Turns in one plane each, and the order they were made in; the first pair answered
turn X:
 -91  117  123  -23 -185  235  209  -39 -135  -10  109  307 -100   21   60  220 -111 -256   78  ->  -150 -265   54  231   94  193   52 -114   98  133   -4  159  110  -26  334  -64 -271 -100 -123
 164 -173 -231  -12  -93  303  318    4  256  192 -332  147   12 -290  -77  323   67 -322 -348  ->   164  -51 -203   23 -182  307  306   35  136  246 -339  316   93 -315  -39  241  -12 -372 -298
 214 -399  -77  -91  266  196 -155 -288  211 -242  185 -343 -168   96 -119  426   36 -141 -432  ->   190  450  144  -40 -299  259  106   40 -308 -118  327  506  -28   54 -103  252 -112 -364 -135
turn H:
-296 -265 -127  145  102  -27 -135 -207  293   -8  -72   45  227  221  120 -293  -55  -59  181  ->  -241  -97 -119  237  -92  122    2 -154  351  -29  -18  252  251   49  139 -257 -200 -177   54
 -24  -91  217    6  187 -259 -420   80 -365  328   32    6   76  216    2 -533  162  257  365  ->    17 -409   76  249  292 -120 -401  -25   17  313  -90  -95  229  -28  203 -590  -15  269   -4
  18 -199 -114  157  128  -94   58  -19  277  231 -219  145  115 -214  175 -322 -144  134  -59  ->    39   97  -76  145 -108   10  198   63  143  177 -143  390  104 -305  120 -231 -152   -1  -13
-264 -432 -220  106  -50   39   87 -151  368  328 -218 -266    0  -39  -64  315  -88 -134 -265  ->  -231 -107 -204  171 -323  160  280  -28  225  277 -141   41   -4 -160 -124  430 -155 -351 -242
turn Q:
-198  430    4   95 -394  176  142  223 -236  -15  101  381  152   18  -55 -111 -112 -204   63  ->  -142  250  -31 -208 -256  181   99  110 -228 -256  101  -12 -197  178 -348  359  187 -218   87
 -25  284   72   -1 -113  189  331  190  301  -11   88  339  -97  -74 -219  373    5 -374 -392  ->   -97  -72  102 -283  367 -138  -53   62   74   21   56 -265 -311  487 -376  283  324   42  -25
 -99 -272   39   58  204 -444 -389 -140    3   93  -26 -401  166  154  308 -365  178  345  125  ->    32  128  -49  382 -289  -69   35    5  232   44   40  204  398 -409  463 -244 -197  -74 -292
 -15  223   71 -106  -70  -31 -100  -16  -50   71  287 -146 -211   71  -30  -67  -64   -2  189  ->   -41  297   82  -19 -117  -10  -72   62  -40   85  289   -7 -158    9    2 -151 -136  -22  158
Now pairs of rows:
(2 to 3 turns a pair)
-226  337  -26  247 -621   77  351 -149   83  -76   63  355  119   87  -91  287  307 -177 -317  ->  -305  355  121  244 -433 -235  105  -88 -216  205   60  393  301  410   70 -217  309  137   74 : Q then X
 158 -173 -162   10  115  217  187   -2  403 -122 -109   -3  116  -57  -68 -128  -25  -90 -462  ->   210  -84 -126  -90   18  246  270    1  294 -224  -94   16    8  -58 -219   87   77 -189 -428 : H then X then X
 -53 -456 -121  -61  259 -103 -271  -33  550  -60  -23 -296 -107   64   92  -77  153  -51 -330  ->    26 -229 -100 -181   -9   30  -47   19  478 -267   53 -215 -363  -39 -114  304  276 -315 -337 : Q then H then Q
  24 -483 -174  142  317  114   11 -101  381 -103  -37 -210   86 -152   78  -20  -32   75 -275  ->     6   61   22 -229   67  -35    6   59 -350 -220  114 -102 -228  223 -338  204  330   56  268 : H then H then Q
 181 -265   13  105  103  150  346  -52  399   67 -115 -608  401  -59  116  486 -237 -327 -790  ->    38 -257  116  343  268 -103   98   35  213  460 -177 -416  793  122  441 -194 -420    0 -552 : Q then Q
-328   41  -29  354  -74   -1  244  420  310  -26  -59  162  145 -269   81   35 -238 -289 -181  ->  -409  100  110  300   55 -230   44  449   34  170  -15  191  218    1  123 -312 -174  -67  186 : H then Q then X
  27 -128   16   85   63 -450 -148  196 -242  339 -247  131   -7  279 -110 -162   42  367  354  ->    67 -575 -194  205  243 -272 -136   62  247  228 -347 -138   10   50  -29    1  -37  342  -38 : X then H
 -16  134   57  -87 -185  -42   21  130 -118  144  -24  309  142 -112 -114    3    1 -207  -70  ->     7 -287  -61  -48   43   -1  -64  -21  218  130  -94   28  178 -176  -53   80  -29 -173 -272 : X then Q
  14 -177   76 -156 -171  234  444 -103  353 -116   83   33  -15 -305 -131  378  -88 -563 -569  ->   -80  382  345 -320 -414   26  408  134 -326   40  162  412  -49   -6 -256  122   14 -531   -2 : X then H
 227  -55 -474  130 -119  247  320  -29  307 -139   51  136 -301 -267   15  424   11 -213  -71  ->   164   76 -299 -211   12  -16   95  -15 -146 -123   82   -8 -501  190 -199  391  338   -5  405 : H then H
  73 -276  -83    2  315  -95 -151 -235  103  -37   36 -476  -42  176   -6   35  124  181    8  ->    53  194    6  293  -67   31   66  -16   -1  187   67  231  346  -93  228 -292 -259  -30  -85 : Q then H
 134   -3   50  165  -88   80  172  143  -80   15   56  105   99 -227   40  152 -145 -142  -66  ->    59  -96   93  164  107 -102  -23  152 -167  179   38   39  188   -4  147 -140 -113   71  132 : H then Q then X
 131  186 -165   11 -230  276    3  245   71  -13 -181  267  -44 -413  147 -119   -6  -44 -118  ->    23  -40  -91 -130  130  -21 -355  194 -130  109 -231  -57  -79  -16  101 -402  177  287  216 : Q then Q
-180 -746 -251  221  490  107 -380  -59  529  -77 -300 -610   45  171  122   45 -174  201 -184  ->  -293 -571 -150  436  445  -20 -447   60  339  178 -317 -294  341  242  358 -458 -338  335  -32 : H then Q then Q
 -93 -380  -81 -197  297  -81 -182 -135   33  -33   -4 -476 -175  179 -118  114  188  198   19  ->    20  264   -7 -146 -300  207  250  126  -64 -189  123  146 -206 -217 -233  414   59 -243  -65 : H then X
  50 -105  282 -279  321 -132 -196  146 -135  -37  -10  -36 -174  262 -131  -70  375  301  155  ->   135 -249   59   25  196  233   90   65  463 -180  -65   44  -20 -298   24  154   64    9 -464 : H then Q then Q
 -16   19  -43  273 -149  125  109  251  306  192   19  152  240 -258  172 -108 -328  -10   98  ->   -51  -12   -9  265  -82   77   21  258  251  242    3  128  305 -171  206 -233 -281   76  148 : Q then Q then Q
-345   87 -181  -11  100   -2   14 -117  -40 -225   33 -138 -438   18  151  123   42 -238   90  ->  -385  274 -116   65   44  -75   40  -18 -216  -97   30  151 -286   11  271 -105  -58 -214  198 : Q then Q then H
   3  142  121  -33  131  -74   64  165 -114  203   -1  147  172   10   74 -179  -92  -82  146  ->    30  -63   28   50  226  -11   42   60  120  190  -71  -20  165  -90  138 -126 -155  -79  -60 : X then Q
   6  154 -222  181  294  -14 -106 -184   -8  174 -199  -73  180 -281  128 -127   33  122  -37  ->    48   90 -263  102  278   68  -44 -232   65  -23 -185 -222    0 -307  -28  134  140   49 -126 : H then X
 -44   21 -161   72  256   49 -190  114  192 -118   34    3  198 -506  159 -199 -326  -47 -305  ->  -104   22   -5 -284  429 -237 -428  103 -186 -158   66 -298  -51  -39 -117 -123   47  166  171 : X then H then Q
  37  -58   63  316   89  -66 -150  100  218  267  -17 -292  -36  282 -103  -73   -6  -27    8  ->    34  209  140  287  -48 -116  -91  205   45  315   13  -85  -50  345 -160  -94   31  -82  140 : X then Q
-342 -439   58  252   68  332 -136  -58  156   84 -152 -338    8 -154   69  -97  215  -26  121  ->  -338  113  207   91 -244  302    5  118 -260   23   -8  -36 -123  -43 -114   39  336 -161  404 : H then H then H
  95   -1  -48 -215   18   47   -4  -53  -49 -186  -28  -27 -321   25 -186  220  146  -42    8  ->    79 -273 -132   75  184   27  -86 -111  236  -22 -104  -63  -53 -106   66  -68  -36   70 -203 : Q then Q then X
  46 -135 -133   37 -247   24   11  293  238  292  -39  280  392  131  393 -430 -370  -95 -275  ->   102 -621 -283 -195   86  -13 -156   67  425   94 -125 -378  104  297  166 -101 -119   21 -342 : H then X
 191  309   35 -208 -262  -13 -112    0  -65 -251  -71   79 -122  117 -169  255  150  -84   36  ->   184  343   35  -12 -375   79  -22   48   83 -167 -101  302   91 -112   47  111  -92 -151 -104 : H then Q then Q
 -60  321 -106 -252 -234  -44  239  108 -446 -162  -72  140 -230   98 -338   35   69 -119   76  ->  -151  196  -71   21  -39 -160   62  136 -367  158 -153  298  165   93   46 -529 -135   79   80 : H then Q
-100  109 -120   56  113  169 -219 -158  118   76  -63  -45   74 -217  -47 -133 -243  -18 -211  ->  -149   55  -85   44  189   76 -304 -161    0  132  -83  -75   68  -90  -53 -227 -200  106  -88 : H then H then X
  51  -76  -77  -31   38  109   56  -35  210 -198    5 -248 -187   13 -322  439   73 -146 -186  ->    14 -200 -103  255   97  109    6  -24  407   31  -64  -85  131 -141   36   45 -204  -44 -338 : Q then H then Q
 -73 -114  -70 -167  214  -33  -14  -94   90 -109   88 -237 -169  101 -103  246  -84  -14    9  ->   -91  -43  -35  125  162  -43  -45  -28  108  127   66   71  177  -21  204 -154 -336   67  -10 : Q then H
 -50  568  187    3 -360  386  137  302 -284 -236  105  -12 -103 -120 -158 -131  220 -197  465  ->   -97  489  225    8 -221  255  -35  292 -394 -112   96 -115  -28   38  -78 -380  219  -18  639 : Q then Q
 130 -350 -166  -12   17  181  467  118  331   63  -41  504  266 -493  386 -190 -344  264 -187  ->   181 -731 -253 -167  284  123  319  -25  501  -86 -131   26   83 -383  249   23 -174  401 -261 : H then X then Q
-181   87  287   14 -137 -123 -241  -90 -445   76 -109  136   50  334  -12 -242  -19  326  575  ->  -129 -561   31  301  118   28 -265 -281  278   40 -275 -204  210  -14  214 -212 -210  347  -17 : X then H
-147 -610 -129   35   73 -312 -118  -43   33 -176 -160 -336  134  211   92   42  -19   71  102  ->  -114  -80 -102  263 -411  -97  231  188  -14 -145  -83  320  319 -157  223   20 -301 -241  -14 : H then X then X
  53   75   12  266 -176   18   98   67   40  217 -109  254  264 -209  243 -452 -295 -128  -60  ->    55   14   93 -264   20 -222 -106  -11 -314  -30  -63 -307 -197  313 -253  -30  261    9  355 : H then Q then Q
  -4 -142   85 -217   99 -177 -203  -81 -233 -117   46 -307 -251  297 -169  127  371  190  281  ->    34  430  124   60 -407   47  159  191 -265  -30  134  436  -27 -103  -21   35   27 -172  133 : X then Q
 -62 -169  288   60  334  187  -37   61  129  207 -111 -151  283  -43  263  -23  -29  116 -285  ->   -21  335  389 -189    5  237  149  234 -282   51   -9   61   34   69  -40  257  114  -60  -40 : Q then H then H
 -52  556   59   84 -452   56  265  182 -139 -170  128  535   45 -311 -145  232  -16 -333  137  ->  -161 -285   50 -158  395 -366 -351  -88 -106  -25    6 -390  -92  331 -131  -33  352  318  432 : H then H
 235  191  149  232 -264  201   62 -138   46   76   41  105  -42  -84  -34  202  -11 -350 -240  ->   231  182  164   95 -232  193   49 -165   45    7   28  -47 -199   15 -178  316  113 -339 -190 : X then X then H
